Some points, each followed by its number:
  1.5  1.1  0.3  0.7  0.2  0.5  0.0  0.6  -0.5  -1.4  1.2  0.1  0.0  0.4  0.4  1.5  1.1  0.9  1.4  0.6  1.0 0
  0.4  0.4  -0.1  -0.5  0.2  0.5  -0.8  0.1  0.3  0.7  -0.2  -0.1  0.2  -0.4  -0.1  -0.8  -0.7  0.1  -0.1  0.2  -0.2 1
  -0.7  -1.2  0.4  1.1  -0.4  0.4  0.6  0.5  -1.2  0.3  -0.4  0.1  0.2  0.6  0.5  -0.9  1.2  -0.9  -0.5  -0.1  -0.1 2
  0.1  -0.3  -1.2  1.0  0.6  0.1  0.7  -0.2  0.2  -0.4  0.2  -0.5  0.1  -0.4  0.7  -0.9  -0.7  -0.4  -0.9  -1.4  -0.7 3
  -1.3  -1.5  -1.1  1.3  0.0  0.5  2.0  0.4  0.0  -1.6  -0.4  -0.9  0.0  0.9  2.6  0.1  -0.7  1.7  -1.1  -2.0  -0.3 4
  -1.8  -1.6  0.0  -1.5  -0.9  -0.8  -1.2  -3.0  -0.2  -1.2  -1.5  0.1  -0.1  0.0  -0.5  1.9  -1.9  -2.0  -1.3  -1.2  0.7 5
  0.4  0.1  -1.5  -0.2  1.6  0.0  0.6  0.9  -0.1  1.0  1.8  -1.3  -1.4  -0.6  1.0  0.4  -0.6  0.5  -0.3  0.7  0.5 6
  0.1  0.0  0.2  0.1  0.3  -0.3  -1.2  -0.1  0.9  -0.6  1.3  0.5  0.8  0.1  -2.4  0.6  -0.6  -0.4  -0.6  -1.3  -0.1 7
  1.3  0.8  -1.8  0.4  0.6  1.3  -1.0  -0.6  0.3  -0.5  0.9  -0.1  -0.1  1.7  0.5  1.3  0.4  -1.0  0.8  0.3  -0.6 8
  -0.1  -0.9  -0.7  0.8  0.2  1.6  1.0  0.5  0.0  0.6  0.1  0.9  0.2  -0.8  -0.7  1.4  0.2  0.5  0.0  -0.9  1.6 9
  -3.4  -1.4  3.5  -1.2  -0.4  -0.5  1.9  0.8  0.1  -1.0  -0.8  0.4  0.3  -0.5  0.6  -1.0  1.9  4.1  0.0  1.6  -1.5 10
  -1.3  -0.5  -1.8  0.4  0.6  1.1  2.2  1.6  -0.1  1.8  -0.1  0.7  0.3  -0.9  1.4  -0.4  0.4  2.3  -0.5  0.8  -1.8 11
  -0.6  -0.7  -1.4  -0.5  0.5  0.1  -0.6  -0.7  0.5  1.0  0.0  0.1  -0.6  0.2  -0.2  0.9  -0.6  0.6  -0.8  0.9  0.8 12
  1.0  0.9  -0.3  -0.9  0.4  0.9  -1.7  0.2  0.5  1.0  0.1  0.3  0.4  -1.0  -0.3  -1.3  -0.6  0.8  -0.4  -0.2  -1.0 13
  0.1  -0.5  -1.0  -1.6  0.3  0.0  -2.0  -0.1  -1.0  0.6  -0.4  -0.8  -0.7  0.2  0.6  1.9  -0.5  -1.8  0.8  0.2  0.0 14
  -1.9  -0.7  2.6  -1.4  -0.4  -0.5  0.6  0.3  -0.3  -0.7  -0.4  0.2  0.1  -0.4  0.7  -1.0  1.3  2.4  -0.1  0.9  -1.3 15
  -1.8  -1.0  0.1  -1.4  -0.8  -1.7  -1.1  -3.0  0.5  -1.5  -1.2  0.1  -0.4  0.7  -0.9  1.7  -2.0  -2.0  -0.4  -1.4  0.6 16
Which point above is nearest to each new point by angle? Its number follows each.
  0.2  0.4  -0.6  1.0  0.7  -1.5  0.7  0.6  0.7  0.7  0.8  -1.0  -0.3  -0.7  -1.1  -1.4  -1.4  1.5  -2.1  0.8  0.9 6
  1.6  1.0  -0.7  0.2  0.8  -0.3  2.8  -0.4  -0.6  -0.8  0.9  0.0  -0.7  -2.7  0.6  -0.9  -1.5  -1.7  0.4  -1.2  0.4 3
  -0.1  -1.0  -0.3  -0.5  1.5  1.7  -2.0  -0.4  -0.8  0.1  0.7  -0.9  0.2  -1.8  -0.1  1.5  0.2  -0.5  -0.7  -1.4  -0.2 14
  0.0  0.3  0.0  -0.2  -1.0  1.1  -0.5  -1.1  -0.5  -0.3  -1.1  -0.2  0.7  1.0  0.6  -0.1  -0.3  0.3  -0.8  0.5  0.7 5
  -0.2  0.6  0.9  -0.7  -0.6  -0.3  -0.6  0.5  0.6  0.5  0.0  0.7  0.4  0.0  -1.0  0.7  0.3  0.6  0.8  0.0  0.5 7
  0.9  -0.5  0.0  0.1  0.1  1.7  -0.5  1.2  -0.9  0.5  0.4  0.5  -0.1  0.2  0.9  -1.3  0.7  -0.6  -0.2  -0.3  -0.1 2
  0.3  -0.7  -1.3  0.9  0.8  -0.2  0.8  0.3  0.6  -0.5  0.1  -0.9  -0.8  -0.2  1.0  -1.5  -1.3  -0.6  -1.0  -1.7  -1.1 3
  -1.3  -2.0  0.9  2.3  -0.3  1.1  1.0  0.6  -1.6  0.2  -0.4  -0.2  0.2  0.0  0.3  -1.3  1.8  -1.0  -1.3  -0.8  0.0 2
  -0.2  -0.4  -0.5  0.7  1.0  -0.9  -0.4  0.3  -0.3  0.3  -0.2  -1.7  -1.0  -0.6  2.0  0.0  0.7  0.0  0.4  0.0  -1.2 6
  1.3  1.2  0.2  -0.1  0.0  -0.3  0.7  -0.1  -0.2  -0.9  0.4  0.7  0.0  0.2  -0.5  -0.6  0.2  0.3  0.4  2.0  0.0 0
  -0.2  -0.1  -0.8  -0.1  0.0  -0.5  -0.9  -0.5  -0.6  0.8  -0.2  -0.9  -0.6  0.9  0.7  1.2  0.5  -0.8  0.1  1.7  0.2 14
  -0.3  -0.6  -0.6  0.5  1.3  -0.9  -0.6  0.5  -0.2  0.3  0.3  -1.9  -1.1  -0.3  2.0  -0.2  0.7  -0.1  0.3  -0.1  -1.3 6
  -1.2  -2.1  1.1  2.2  -0.4  0.7  1.2  0.5  -1.8  0.0  -0.5  -0.1  0.1  0.7  0.6  -1.7  2.0  -1.0  -1.2  -0.3  0.0 2
  0.2  -0.5  -1.4  0.9  1.1  -0.3  1.0  -0.2  0.6  -0.5  0.2  -1.1  -0.7  -0.5  0.8  -1.4  -1.4  -0.6  -1.0  -1.5  -0.9 3
  0.7  0.6  -0.4  0.2  -0.2  -0.6  -0.6  0.4  -0.1  -0.3  0.5  -0.1  0.7  0.2  -0.1  0.3  -0.7  0.1  -0.5  -0.5  0.3 7
  0.7  1.1  1.0  -0.3  0.1  -2.2  -1.2  0.1  0.7  0.4  0.7  -0.2  -0.1  -0.6  -1.4  -0.2  -0.4  0.0  0.2  0.6  0.7 7
  0.7  -0.6  -0.3  -1.0  0.5  -0.3  -1.3  0.3  -0.4  1.3  -0.6  0.2  -1.2  -1.2  0.8  0.9  -0.1  0.1  0.8  0.9  1.0 14
  0.2  -0.7  -1.4  1.2  1.2  -0.4  0.8  -0.4  1.0  -0.3  -0.1  -1.3  -0.5  -0.7  1.0  -1.2  -1.3  -0.3  -0.9  -1.8  -0.9 3
  0.5  0.5  -0.7  -0.8  0.0  1.2  -1.0  -0.2  -1.0  -0.6  0.0  1.4  1.5  -0.9  -0.3  1.1  -0.2  1.0  -0.5  0.7  -1.0 13
  -0.8  0.7  1.8  0.7  -1.9  0.0  1.2  0.8  -0.1  1.1  -0.6  1.7  1.5  -0.2  -1.4  0.8  0.8  -0.5  1.4  -0.3  1.2 9
  1.6  1.9  1.3  0.9  -2.2  0.6  -0.5  0.6  0.3  -0.7  0.4  1.0  1.5  2.3  -0.5  1.2  0.8  -1.2  2.1  -2.0  2.3 0
  0.1  -0.4  -1.0  0.6  1.2  -0.6  -0.7  0.5  0.0  0.2  0.0  -1.9  -1.0  0.1  2.1  0.1  0.6  -0.1  0.5  -0.1  -1.2 6
  -0.5  0.3  1.1  0.3  -1.3  -0.5  0.9  0.8  -0.1  1.3  -0.2  1.9  1.3  -0.2  -1.2  1.0  0.8  -0.3  1.4  -0.1  0.7 9
  0.4  -0.2  -0.8  0.0  0.0  1.2  0.7  1.0  0.9  1.2  0.8  1.4  -0.1  0.8  -1.4  -0.9  -0.4  -0.2  -0.3  -0.2  0.6 9
  0.5  2.8  -1.3  2.5  0.3  -0.3  1.5  0.5  1.3  0.3  1.6  -0.4  2.5  -0.8  -2.4  1.0  0.1  -0.2  0.1  -1.3  -1.7 7
  0.2  -0.5  -1.5  0.5  0.8  0.1  0.9  -0.3  0.9  0.0  -0.1  -0.8  -0.6  -0.5  0.7  -1.3  -1.1  -0.5  -0.7  -1.6  -0.6 3
  -0.9  -0.9  0.2  -0.2  -0.2  0.8  0.1  0.0  1.3  -0.2  -0.6  0.0  -0.9  1.7  1.5  0.2  0.6  0.1  1.4  -1.1  -0.5 4
  0.0  -0.5  -1.4  1.1  1.1  -1.1  1.4  -0.2  1.0  -1.0  0.1  -1.5  -1.2  -0.7  0.4  -2.1  -1.7  -1.1  -1.7  -1.9  -0.8 3
  -1.8  -2.3  0.9  2.3  -0.2  1.2  1.2  0.7  -2.3  -0.3  -0.8  -0.7  0.6  0.5  0.3  -1.6  2.0  -1.0  -1.6  -0.4  -0.5 2
  0.0  1.2  0.8  0.7  0.1  -1.0  -0.1  0.3  -1.4  -1.1  2.3  -3.1  -0.8  3.2  0.9  0.6  1.6  1.0  -0.4  3.2  1.6 0
